In the rows, 128 means zero.
Each path is a new rotation, seen through one point. The rows after it are directions, each followed by how far the rotation turns it, in degrees per step (0 if it stays put).
Each turn is a multiple of 5 degrees from 10 to 175, or 0.
Each row of a path follows its step; steps can be skipped.
Path 1:
step 1: [127 123 131 148 134 142 132 132 124 150 128 125 124 131 130 127 116 134
 126 142 138 132 122 126 115 118 127 118 125 117 128 118 125 138 130 133
 128 131 118 119 125 120 126 116 128 134 145]
step 2: [119 130 128 150 139 133 135 125 117 141 139 110 126 137 128 123 120 130
 128 123 145 128 129 131 130 130 129 121 118 127 122 130 127 144 126 127
 126 117 117 116 122 126 136 132 126 141 136]
step 3: [125 128 126 147 135 129 131 124 131 132 134 122 126 133 129 132 122 106
 142 129 132 127 130 134 131 125 127 127 131 136 118 129 139 136 112 130
 137 126 117 108 126 128 139 136 131 147 125]
step 4: [128 120 135 144 125 129 139 137 131 134 138 125 115 123 120 131 129 122
 132 135 123 116 117 135 124 131 130 119 126 127 131 125 149 124 117 134
 135 137 121 113 137 138 134 130 127 146 118]
step 5: [121 109 134 135 136 138 142 145 136 144 121 110 129 121 128 131 124 130
 124 130 124 122 112 131 132 126 122 119 132 128 136 136 139 126 131 141
 128 126 130 114 135 137 132 131 128 131 126]
step 6: [120 128 137 133 135 143 136 141 131 145 118 108 134 126 136 129 123 124
 118 141 125 142 120 142 126 110 140 120 128 127 125 128 128 130 135 127
 135 125 121 122 134 130 135 127 127 131 128]
step 8: [115 118 133 142 131 136 119 123 134 139 133 128 121 131 122 129 110 127
 133 125 131 131 129 135 113 123 115 109 129 134 116 128 137 138 117 123
 132 128 122 112 128 114 128 125 126 125 126]
step 9: [117 129 143 148 141 142 126 133 127 139 142 125 114 124 123 123 128 122
 127 128 133 108 121 129 125 130 133 118 125 133 120 134 134 136 126 125
 133 139 124 118 126 114 132 133 122 126 124]
step 10: [128 120 134 137 150 140 134 141 130 143 136 120 120 126 123 127 122 115
 130 130 128 115 132 124 131 119 132 136 128 134 136 131 128 123 125 142
 127 132 128 114 128 114 140 136 137 138 129]
step 11: [126 125 129 138 126 135 127 141 125 145 136 117 120 130 123 129 122 125
 126 131 118 135 129 137 118 115 140 134 121 129 131 119 136 124 131 143
 123 133 129 106 129 134 138 126 138 140 140]
step 12: [114 122 134 143 131 118 130 134 123 130 132 108 130 127 126 135 121 130
 127 125 124 131 115 147 128 127 137 114 119 129 128 126 130 126 127 130
 118 117 134 103 124 136 129 129 135 132 136]
[130 124 136 128 126 128 128 129 124 127 126 129 129 125 128 131 127 128
 130 126 127 127 125 123 128 129 131 126 129 129 131 127 131 135 125 127
 129 128 129 129 128 127 127 125 131 125 128]  85
[127 124 129 127 131 125 131 128 126 126 131 125 128 127 125 127 127 130
 128 124 130 125 129 128 132 132 126 126 127 128 133 131 125 125 127 127
 125 121 129 129 128 126 128 130 129 130 127]  145
[126 129 129 124 128 131 126 129 130 128 129 130 132 127 122 125 126 128
 127 128 128 129 128 126 124 128 130 124 130 135 129 129 128 127 132 128
 128 127 124 130 128 123 128 126 125 126 125]  40
[130 129 129 125 129 128 127 125 126 135 128 122 127 126 126 128 132 125
 129 130 129 129 127 126 129 127 128 130 130 124 130 131 131 123 130 130
 125 129 128 129 132 127 127 124 130 126 131]  70
[125 127 127 133 125 128 130 126 127 129 128 131 128 125 129 128 128 130
 133 131 129 126 128 132 125 131 125 126 128 129 133 128 130 125 132 127
 128 129 132 126 127 128 121 127 128 126 129]  95
Path 2:
step 0: [121 122 137 127 131 114 132 117 136 138 142 130 119 126 136 135 129 110
 133 134 138 114 137 127 139 134 137 119 125 124 120 144 135 123 122 130
 140 131 117 123 124 132 127 108 126 131 121]
step 1: [129 130 112 131 127 140 127 126 118 139 136 119 137 121 131 106 127 132
 142 126 119 131 136 106 130 124 131 127 133 129 126 115 138 129 140 119
 124 132 136 135 126 115 137 126 135 132 134]
step 2: [130 127 131 121 125 123 130 134 127 121 120 140 132 120 119 142 120 144
 119 129 135 133 125 135 148 118 124 133 134 132 135 122 116 123 111 129
 114 128 135 122 129 119 119 140 136 115 140]
step 3: [119 131 126 135 137 117 115 123 140 138 123 129 123 145 128 124 141 124
 120 125 127 131 134 147  99 126 129 123 123 131 118 138 128 127 116 125
 124 128 129 129 128 136 118 127 131 132 125]
step 4: [138 141 138 128 120 141 130 130 123 117 134 122 122 134 136 129 127 128
 135 132 130 129 128 108 119 127 126 130 119 112 143 121 141 130 131 130
 132 109 128 123 124 137 140 134 118 141 116]
step 7: [131 124 134 121 114 131 126 117 131 141 121 127 119 113 134 126 136 128
 117 130 134 133 131 112 127 136 127 122 127 117 134 106 131 119 118 130
 143 133 137 128 115 134 119 116 138 127 132]
step 8: [126 131 122 137 134 128 126 126 140 141 142 136 129 134 124 131 110 134
 143 113 121 137 109 121 134 123 131 120 131 120 123 135 126 126 114 115
 114 125 129 122 139 119 136 127 129 123 127]
step 9: [132 141 127 126 128 117 113 137 126 121 121 123 131 135 133 118 127 126
 118 136 137 123 149 131 131 117 128 139 124 139 131 138 138 137 136 127
 115 127 121 114 134 125 130 145 138 127 136]
step 10: [115 120 138 131 124 142 133 123 129 117 120 135 138 130 128 139 143 139
 125 136 112 122 140 126 114 118 122 127 131 129 126 120 128 129 119 144
 129 122 136 139 124 137 121 123 112 128 124]
step 11: [137 130 124 133 139 125 126 124 118 129 140 127 117 130 112 134 131 131
 138 119 141 125 112 140 127 142 135 128 125 124 137 121 116 133 123 120
 137 133 126 130 118 127 138 133 118 148 116]
step 12: [144 122 126 105 132 131 134 142 131 125 122 128 128 133 134 115 115 107
 121 122 123 140 130 128 129 138 132 126 119 128 132 133 133 118 147 130
 127 130 126 126 131 122 125 122 132 114 120]
[128 130 128 128 127 127 131 125 126 125 129 131 132 129 129 124 126 131
 132 129 127 126 133 127 132 127 128 129 129 130 129 129 130 134 131 126
 130 127 128 128 135 127 128 126 130 126 126]  90
[129 128 127 126 125 128 126 133 126 127 126 130 125 131 131 132 124 127
 125 125 127 126 131 129 127 129 130 130 128 130 127 133 124 131 129 128
 124 127 126 132 127 128 125 125 133 127 129]  110
[125 124 125 124 127 130 131 123 128 132 130 127 130 129 128 126 127 127
 125 127 134 126 125 127 132 127 128 126 127 128 127 128 126 125 131 126
 127 125 131 130 126 126 128 125 133 127 128]  60
[129 130 124 122 131 128 125 130 127 128 130 128 130 128 127 125 130 127
 128 132 131 128 131 129 125 130 127 127 130 130 127 136 127 124 124 128
 131 128 126 126 128 129 130 128 128 123 127]  120
Path 3:
step 0: [128 125 129 128 114 126 136 130 112 124 112 131 122 134 137 127 130 126
 117 125 144 128 137 141 134 137 121 124 131 129 117 111 133 144 127 133
 135 141 122 128 132 120 124 124 130 125 133]
step 1: [121 124 126 113 124 138 125 142 129 113 120 130 127 128 140 128 132 110
 131 135 132 140 118 125 126 131 130 126 130 138 137 134 116 143 133 117
 129 124 127 117 127 122 117 132 127 132 139]
step 2: [123 122 134 134 136 119 130 127 130 123 128 126 127 130 132 123 120 127
 134 138 121 140 117 127 129 131 139 125 125 117 126 117 123 116 130 116
 127 136 119 128 119 127  99 121 139 124 123]
step 3: [135 132 128 119 131 128 130 116 131 137 118 133 130 122 129 133 136 123
 130 136 120 138 133 123 113 131 133 126 140 106 119 136 134 118 134 131
 145 124 115 127 134 130 128 120 125 118 136]
step 4: [132 120 126 129 136 132 130 116 130 127 124 120 136 119 121 141 134 139
 123 130 135 133 117 137 120 132 135 135 126 136 123 115 117 137 118 124
 148 119 118 137 129 130 136 126 114 128 123]
step 5: [119 119 130 130 135 132 119 126 120 136 129 131 136 125 123 150 123 116
 117 137 123 123 136 133 122 117 134 117 121 142 129 122 143 137 126 130
 122 127 122 121 119 126 121 138 119 123 128]
step 6: [124 119 136 129 126 126 131 117 130 132 122 130 122 134 129 143 134 123
 137 123 145 138 133 111 128 121 118 126 120 129 130 113 133 125 137 126
 129 136 131 125 130 115 130 143 145 132 122]
step 7: [128 118 132 122 123 121 120 128 130 130 135 123 139 120 135 123 121 125
 148 136 128 139 122 115 129 145 128 128 118 125 128 134 130 137 131 133
 134 127 134 121 116 136 143 138 138 118 137]
step 9: [125 112 128 122 120 131 121 122 110 134 130 128 116 129 122 138 127 137
 131 128 124 110 127 135 119 126 117 125 130 116 122 124 130 124 128 131
 136 129 138 123 139 134 128 116 124 130 147]
step 11: [134 125 129 120 114 124 121 132 112 132 130 127 123 135 127 118 116 120
 123 128 116 128 128 126 133 138 126 130 118 140 124 120 140 132 131 121
 126 119 109 119 121 120 118 129 137 138 119]
step 12: [130 128 124 139 115 110 123 120 128 113 109 135 129 128 140 126 133 116
 125 130 129 134 125 122 134 130 124 131 126 117 120 138 128 135 125 126
 131 141 121 118 143 117 122 126 132 131 128]
[129 129 129 127 129 129 129 129 129 130 126 132 126 126 131 122 129 126
 128 130 125 127 126 131 128 128 129 131 129 129 125 127 127 129 126 122
 129 130 123 126 132 124 124 124 126 129 130]  35
[128 127 132 129 123 129 129 126 130 129 129 127 130 128 126 128 130 132
 122 127 125 123 128 129 128 127 129 125 127 130 127 128 127 124 133 124
 132 126 127 131 128 128 130 128 123 127 131]  65
[127 129 132 126 132 128 130 130 129 130 129 133 127 130 126 131 127 128
 127 130 134 125 124 128 128 126 126 125 128 128 131 127 128 128 131 124
 126 126 132 125 124 127 123 128 128 132 131]  85
[128 131 133 129 131 126 129 127 124 128 128 124 127 133 128 126 125 125
 127 131 126 128 127 125 129 128 128 129 127 133 130 129 124 126 122 129
 130 126 128 130 127 129 127 131 125 125 130]  120
